Each path is a new rotation, seen through one point. The rows after it are directions, each followed by how far the rotation turns it, in degrees each step (0 if it stays put).
Each turn is a multiple of 5 degrees from 10 to 175, or 0.
Each row of a path follows its step; steps can be skipped.
path 1
step 0: [-11   2  -5 -10   6  -8  -3   2   1   2  20  -3   3  -7   2  -4  -2 -21
   5  18   2 -16  -2 -12   3  -8  -6  -3   0   7   7 -10 -12  10  -7  -2
  -5   0  19]
step 1: [-10   2  -8  -3  -1   0   3  15  -8  12  18 -12   5  10  13  -4  -8  -6
 -14   8   5  -2  -9 -10   4   1   6 -11 -11  17  -6  -3  -4  -3  13   6
  -6  -5   5]
step 2: [ -3  -7  -7  -4  10   1   5   8   5   5  -6   9   0   7  11  -2 -13  -7
  -6  29  -2   2  -6   1   6   7   3  -3 -16   5  -7 -15 -15  -3  -1 -11
   7   9   8]
step 3: [  4  19   3  -5   4  -6  -2  10  -1  -1   3  -5  -4 -15  23   2 -18 -11
  -4   9  10 -12  -6  -6   3   1  -6  -2  -8   3  10  -8 -16   0 -11  -2
  -4   4   3]
step 4: [  7   9  -4  11  -3  -2   7  -4  -5   5   9  -8  -9   9  23 -12   4  -9
  -4   4  10   2   4  -1   2  10   7 -11 -21  12  -3  -3 -13 -14  -2   0
  -6   0  -8]
step 5: [  7   6  -6   6   1  -8   4   3   5  11  -8   5   4   5   6 -16  10 -13
   8  23  -3 -13   7  -2  13   4   1   2  -8  -2   4  -9 -21   5  -5 -11
  -3   3  -5]
step 6: [  3  14 -10  -8   4  -6  -4   5  -1  10   3 -11   0  -1  16  -5   9  -2
   3   2  12 -23   4 -18   0   1   0   0   1   9  11   6  -9   3  -6  -7
 -18   0  14]
step 7: [ -9  -2 -17   5  11  -2   9  -5  -4   7  10  -8   0   5   2 -15  13 -10
   5   9   0  -6  -5  -5  -3  -3   6 -16 -15  12 -13   0 -12  -8   1   1
  -5  -3  18]
step 8: [-11   1 -13  -3   7  -5   1  13  -5  16  -4  -2   4  -5  10 -10  -9 -12
  -1  17 -19  -9 -10  -7  11  -2  -1  -4  -5   6   0  -4 -12  18   0  -5
   3  -6   4]
step 9: [ -8  -3 -14 -17   9   0  -4   4   2   8   8  -5 -14   0  21   4 -12 -11
 -17   4   7  -6  -8 -11  -3  12   1   0  -7  12   8   5  -9  -4  -5  -5
  -4   3   8]
step 10: [ -3   3 -12   6  11 -11  11  -1   1   8  12  -4  -3   2   6  -2  -9 -14
  -5  17   5  -1 -11  14   3  -3  -2 -10 -21  -2   3 -12 -13 -15  -6   9
   0   4  -1]
Directions:
[ 0  3 -3  4 -1 -3 -3  0 -3  0  0  1 -2  4  3 -2 -6  8 -2  1  0 -2 -1 -4
  0 -3  2 -2  1  1  2  0  7  4 -2  2 -3 -2 -3] : 145
[-3  1  0 -7  1  7  3  0 -6  0  3  0 -2  1  0  4 -5 -1 -2  5 -1  2 -2  3
  3 -4  4  3  1  0  2 -3  1 -3 -1  2  2  0 -1] : 45
[-3 -6  1  2  2 -2  2 -8  1 -6 -2  2 -3  5 -3 -4 -3 -1 -2  5  0 -1  2 -1
  2  0  0 -2  0 -1 -4  2  0 -5 -2 -2 -1  2  1] : 140
[ 2  2  5  0 -3 -4  5 -1  4  0  2 -1  3  0  3  5 -4  1  0  5  2  5  1 -5
 -4  2  1  1  1 -3 -3 -5 -1  0  2  2 -1  3 -2] : 40
[ 1  1  3  0 -3 -3  4 -4 -3  5  4 -1 -2  4 -3  0  3  1  5 -1  3 -3  4  3
  1  0 -1  6 -3  1  2  1  1  3 -4 -1 -2  4 -4] : 55
